arr =
[[149 144 156 130 120 125 104 121]
 [149 142 158 136 119 134 120 104]
 [149 144 153 138 120 132 132 111]
 [149 145 154 139 119 135 138 110]
 [149 145 152 140 120 134 139 111]
 [149 145 154 138 119 131 133 112]
 [149 145 154 138 120 132 131 111]
 [149 146 152 135 119 131 124 123]
 [149 144 156 134 120 128 115 115]]
Indices start at 0.
(0, 0) => 149
(0, 5) => 125
(2, 3) => 138
(5, 2) => 154
(5, 0) => 149
(1, 4) => 119
(4, 6) => 139
(4, 7) => 111
(6, 4) => 120
(8, 4) => 120
(4, 1) => 145
(1, 6) => 120
(3, 1) => 145
(0, 7) => 121
(0, 1) => 144
(1, 5) => 134
(4, 4) => 120
(7, 3) => 135
(7, 5) => 131
(0, 4) => 120
(6, 5) => 132
(6, 3) => 138
(8, 7) => 115
(7, 7) => 123
(4, 0) => 149
(5, 4) => 119
(8, 6) => 115
(8, 0) => 149

data = [136 114 130 137 139 106 130 107 150 136]
data[0] = 136
data[9] = 136
data[2] = 130
data[7] = 107

m =
[[130 116 126 119 132 122 127 125 125 121 131 136]
 [103 119 103 136 116 119 135 130 131 119 109 129]
 [144 120 137 127 120 130 133 130 138 134 133 119]
 [105 117 106 127 131 130 102 119 115 123 115 114]
 [135 137 127 130 128 129 128 114 119 129 121 134]
 [133 131 124 124 125 116 120 123 126 121 118 137]
 [133 128 137 125 132 130 131 124 118 136 136 127]
 [122 131 129 131 124 122 127 137 124 131 129 138]
 [117 130 117 126 133 127 119 120 123 126 122 117]]
m[-9,-12] -> 130
m[1,9] -> 119
m[-8] -> [103, 119, 103, 136, 116, 119, 135, 130, 131, 119, 109, 129]
m[:, 4] -> [132, 116, 120, 131, 128, 125, 132, 124, 133]
m[-7,-4] -> 138
m[:, -2] -> [131, 109, 133, 115, 121, 118, 136, 129, 122]
m[-9,-2] -> 131
m[8] -> [117, 130, 117, 126, 133, 127, 119, 120, 123, 126, 122, 117]
m[-3,-3] -> 136
m[-7,-3] -> 134
m[8,5] -> 127
m[8,1] -> 130
m[-4,-12] -> 133
m[-9,1] -> 116
m[4,-9] -> 130
m[-6,-8] -> 131
m[4,2] -> 127
m[7,-9] -> 131
m[:, -11] -> [116, 119, 120, 117, 137, 131, 128, 131, 130]
m[8,-3] -> 126
m[-6,0] -> 105
m[-7] -> [144, 120, 137, 127, 120, 130, 133, 130, 138, 134, 133, 119]
m[6,-7] -> 130
m[-6] -> [105, 117, 106, 127, 131, 130, 102, 119, 115, 123, 115, 114]
m[-8,5] -> 119
m[-3,0] -> 133
m[4,-7] -> 129
m[-8,1] -> 119
m[4,-2] -> 121
m[-9,6] -> 127

W =
[[110 127 139 130 139]
 [128 144 119 140 121]
 [110 155 124 121 125]
 [145 110 127 111 136]
 [145 110 136 111 136]
 [128 110 121 121 139]
 [145 138 121 150 114]
 [145 132 136 145 114]
 [151 115 136 116 121]
 [110 132 139 130 139]]
W[0,0] => 110
W[:, 4] => [139, 121, 125, 136, 136, 139, 114, 114, 121, 139]
W[7,4] => 114
W[7,0] => 145
W[7,1] => 132
W[0,4] => 139
W[3,3] => 111
W[1] => [128, 144, 119, 140, 121]
W[6,2] => 121
W[9,2] => 139
W[:, 2] => [139, 119, 124, 127, 136, 121, 121, 136, 136, 139]
W[:, 3] => [130, 140, 121, 111, 111, 121, 150, 145, 116, 130]
W[3,0] => 145
W[2] => [110, 155, 124, 121, 125]
W[:, 1] => [127, 144, 155, 110, 110, 110, 138, 132, 115, 132]
W[4] => [145, 110, 136, 111, 136]
W[5,3] => 121
W[6,3] => 150

grid = [[133, 145, 138, 130], [140, 126, 133, 122], [129, 119, 134, 115], [144, 121, 124, 142], [155, 130, 126, 129], [128, 129, 146, 113], [106, 133, 138, 128], [117, 135, 123, 138], [125, 129, 128, 143], [135, 123, 139, 131], [116, 110, 115, 134]]
Indices start at 0.
(0, 0)	133
(9, 0)	135
(10, 3)	134
(8, 3)	143
(2, 3)	115
(7, 1)	135
(7, 2)	123
(4, 0)	155
(1, 3)	122
(6, 1)	133
(5, 3)	113
(9, 3)	131
(9, 2)	139
(5, 0)	128
(3, 2)	124
(3, 1)	121
(6, 0)	106
(4, 2)	126
(1, 2)	133

M =
154,126,128,123
127,114,125,123
122,134,137,139
136,115,138,136
116,118,144,127
136,131,117,114
115,134,123,134
123,116,128,134
122,138,132,121
M[0, 0]: 154
M[5, 2]: 117
M[1, 2]: 125
M[7, 3]: 134
M[8, 1]: 138
M[:, 1]: [126, 114, 134, 115, 118, 131, 134, 116, 138]
M[5, 3]: 114
M[4, 3]: 127
M[6, 1]: 134
M[0, 1]: 126
M[2, 2]: 137

a =
[[124 126 122 126 130 129 125 127 126 132 130 129 127 128]
 [129 126 132 130 128 122 129 129 127 123 127 125 129 129]
 [126 128 119 127 134 121 122 130 121 124 127 125 133 119]
 [133 128 122 121 135 126 133 131 141 130 129 122 109 120]
 [119 134 134 119 118 133 145 124 127 137 138 106 134 132]]
a[0,0]: 124
a[2,2]: 119
a[3,1]: 128
a[2,1]: 128
a[3]: [133, 128, 122, 121, 135, 126, 133, 131, 141, 130, 129, 122, 109, 120]
a[3,5]: 126
a[1,10]: 127
a[:, 3]: [126, 130, 127, 121, 119]
a[0,10]: 130
a[0,2]: 122
a[3,13]: 120
a[1,9]: 123
a[1,11]: 125
a[0,4]: 130
a[4]: [119, 134, 134, 119, 118, 133, 145, 124, 127, 137, 138, 106, 134, 132]
a[0,9]: 132
a[0]: [124, 126, 122, 126, 130, 129, 125, 127, 126, 132, 130, 129, 127, 128]
a[2,13]: 119
a[0,5]: 129
a[1]: [129, 126, 132, 130, 128, 122, 129, 129, 127, 123, 127, 125, 129, 129]
a[4,11]: 106
a[3,7]: 131
a[2,0]: 126

X =
145	121	128	129	123	131	112	113
137	133	140	116	143	107	139	135
119	134	116	127	121	133	131	133
129	108	143	143	125	134	132	120
123	124	125	135	147	121	133	123
123	132	119	122	126	127	131	132
X[-6,0] => 145
X[4] => [123, 124, 125, 135, 147, 121, 133, 123]
X[-3,5] => 134
X[3,6] => 132
X[-6,3] => 129
X[1,-3] => 107
X[4,1] => 124
X[-2,-4] => 147
X[:, -7] => [121, 133, 134, 108, 124, 132]
X[3,3] => 143
X[5,-6] => 119
X[0,-1] => 113
X[4,0] => 123
X[:, -6] => [128, 140, 116, 143, 125, 119]
X[:, -3] => [131, 107, 133, 134, 121, 127]
X[-6] => [145, 121, 128, 129, 123, 131, 112, 113]

B =
[[138 136 128 139 135 132 151 123 127 141 136 142 120]
 [126 123 112 114 129 121 133 120 131 125 128 129 139]
 [114 134 131 124 119 137 144 123 144 137 119 137 129]
 [122 130 127 135 116 134 139 122 137 134 127 144 125]
 [117 128 126 126 111 111 138 122 141 136 119 133 131]
 [129 135 129 148 128 149 134 142 131 121 142 120 126]
 [126 132 134 133 129 138 129 132 121 137 129 132 125]
 [114 143 141 136 117 136 128 129 133 140 125 139 114]
 [125 120 130 105 119 103 121 126 135 136 103 121 126]
 [130 140 139 141 135 143 147 121 118 128 136 140 121]
 [132 144 135 124 141 133 138 121 129 129 127 139 130]]
Indices start at 0.
(0, 0)	138
(1, 5)	121
(5, 4)	128
(3, 1)	130
(1, 1)	123
(4, 11)	133
(10, 5)	133
(7, 5)	136
(2, 6)	144
(5, 7)	142
(8, 2)	130
(8, 6)	121
(10, 8)	129
(8, 5)	103
(8, 8)	135
(6, 12)	125
(5, 3)	148
(1, 8)	131
(3, 2)	127
(7, 11)	139
(5, 1)	135
(8, 0)	125
(8, 12)	126
(4, 5)	111
(4, 1)	128
(4, 2)	126
(10, 6)	138
(2, 11)	137
(2, 12)	129
(9, 2)	139
(1, 2)	112
(2, 3)	124
(9, 5)	143
(6, 5)	138

A = [130 141 111 138 129 152 137]
A[0] = 130
A[6] = 137
A[2] = 111

x = [122 127 153 152 130 135 134 131 134 127 156 126 118 140 104 146]
x[0] = 122
x[10] = 156
x[1] = 127
x[14] = 104
x[4] = 130
